The rows below come in pairs that one turn or mirror swaps. Which row does each named row swap with?
q_601: [-16  25   9  12  27 -20   8  18  -8 -12   6  -6  16 -14   4 -15  -3 -26
 -20  10  -9   9   9   5  11]
q_314: [ 15  21  18  -8   2   1  -7 -11  20   5  -7   5  27  31  13  -3   1  -3
   1   3 -15  -8 -11  -8  15]
q_700: [  1  31  27   2 -16   2   9  35  -6   4   2 -13  -7   7 -16   0  -4 -28
  10  -5   3 -31  -7  -4   1]
q_385: [  8   6  19  -9   2   1  -1  -8  18  11 -15  -6  22  17  13  -6 -27 -14
  -5   6 -25 -30 -19  -6  -1]
q_903: [ -2   3  11 -25  15  -8  -7   5  14   7  10 -45 -13   1   6  -3  -4  -7
  -4  21   0 -26 -11   3  -5]
q_266: [ -4  -3  28   9  19 -31   5  13 -12  -7  19 -23   3 -15  -6 -10  -5 -21
 -18  15  -7  -4  12   1   0]
q_95: [-12   7  25  -1  30 -16   4  18  -3 -25   5  -7  13 -15  -9  -5  -5 -13
 -13  12 -18   2  16  11  -9]
q_166: [ -1  10  11   0   4  11   1 -19   8   8  -2   3  23  17  12   5  -8  12
  14 -16 -24 -14   1 -16  10]
q_205: [-11   8  11  18  16 -15 -15   6  27   0 -11 -10   1 -17   9 -17  -7  10
  13  -6   8  14  11  -8  19]
q_190: [ -8 -15  36  -4  -8  -5   2  10  -8   0  -9  -3  -1   0   3  -6  -3  -8
  -7  14  -5 -11  13  30 -19]
q_909: [-26  15 -10 -17 -11  -2  -7   5 -19  -7 -24  -1 -14   2   6   1   2  -8
 -12 -24  -6   3   9   1  17]
q_945: [  3   6  15 -20  -2  -5  14 -24  11  -1 -14   1  20  28  15   0  -3  -5
  -2  -1 -10 -22 -12 -11   1]
q_678: [-26  17  15   4  21 -27   4  20 -16 -13  -2 -13  12 -11   4 -17   6 -22
 -10  20  -3  -6  12   8   3]
q_75: [  0   2  17  -5   3   4   4  25  -9   4   0 -15   5   2  -3   3 -33 -20
 -29   3  -3  -6 -17  13  33]
q_386: [  6   0  13  -2  -6  -4 -12 -12  12   7  -6   6  25  19  11   3  -5 -20
   5  -8 -30 -29  -9 -10  17]
q_347: [-18   4 -27  -2 -17  -5  -1   6  -1  -5 -25  -7  -5   0   2  10   5 -18
   1 -16  -9 -11  14 -13  22]
q_493: [ 14  27  19   3   5   2  -6  25  -1  -7   6  -4  -2  14 -10  -5 -16 -26
  14   2  12 -37 -12 -20   4]
q_118: [  2 -12   5   3  18  -8  -9   0  20  13  -8 -10  -1 -10  22 -22 -13   5
  -1  -1   0  19  16   7  15]
q_941: [-10   4   6 -10   0  -1  16  11   0  10   9 -25  -6  -8  -7   4 -25 -28
 -23   0  -2   4 -12  29   7]
q_585: [  0  14  15   4  15 -17 -13  13   8  21 -13 -12  -4 -19  13 -15 -17  10
  10 -33  -7   6   8 -11  10]
q_469: [ -8   0  16   6 -16   4   1  -3   0  11  -2 -14  -7   4   5  -8  15  -6
  -5   0  -6  -6  30  17 -27]
q_680: [-10  17 -21  -8  -8   5  10  13  -9 -15 -26  -9 -10  16   4  -1   8 -11
  -1 -11  11   0   7 -21  15]
q_348: [  3  -5  20 -25   5   1  -8  14  14   2   3 -41 -17   9  -2  -2   0   5
   2  14   0 -31  -2  -4 -13]
q_387: [-10  19 -13 -20 -10 -16  14  -3  -9 -17 -22  -1   1  10   1  15   7 -14
  -5  -5   6   4   6  -5  24]
q_359: [ 12  32  30   4   1 -10 -10  25  -9  14  -7 -13 -10 -11   2  -2 -12 -12
  19 -30  -8 -20  -4 -16   1]
q_142: [  8  16  30  15   5  -9 -15  30  11   8  12 -22 -24   9 -20 -12  -4 -16
   8  -4  -3 -27   3 -15   6]
q_957: [ 16  11  21   1  -4   0   2 -16  14  20   3  -1  26  16  16  -3 -15 -20
  -7   4 -19 -23 -13  -3   9]
q_728: [ -3   1  12 -24  19   3   5  15  16 -10  10 -35 -15  -9 -15   7 -12  -6
 -11  10 -10 -17  -3   1 -19]
q_33: [ 10  24  28  11   2   1  -1  18   0   3  -2 -21 -13   3 -12  -3 -13 -25
  28  -3   4 -23 -13 -27   3]
q_751: [  3   8  11  33  19 -14  -3  23  20   0  -7 -25  -8 -16  13 -21 -14  -2
  -3  -1  -8   2  17  -6  16]
q_620: [ -7  -2  21  -4   4 -19   5  15  13   1  11 -39 -14 -19  -6   2  -7   1
 -21  17   0 -25   0  -1  -9]
q_509: [-18   0 -16  -7 -21  -7  -1  17 -12  -7 -20 -10 -10   2   0   4   6  -8
  -4 -11  15  -4  24  -5  22]
q_363: [ -2  10 -14  12  14 -12  -8   4  24   4 -11 -15   9  -8   7 -17  -9   9
  12   2   8  13  26  -2   9]
q_925: [-19  12 -17 -11 -12 -14  -8  10  -9 -19 -14  -7 -10   2  -5   4   8 -21
   0 -16   4   7  25   4  12]
q_794: [  7  16  23 -14  -8   4  -2 -13  -2  12 -15 -14  21  21  18   0 -12  -9
   0  -8 -35 -18 -13   3   4]
q_259: [ -9  21 -10  -5  -6  10   1   6 -17 -11 -11   4  -9   2   0  24  -4  -2
   9 -17  -5  -7   7 -18  28]

q_678 pairs with q_903
q_385 pairs with q_925
q_205 pairs with q_33
q_314 pairs with q_680
q_166 pairs with q_259
q_118 pairs with q_700
q_190 pairs with q_941
q_347 pairs with q_386

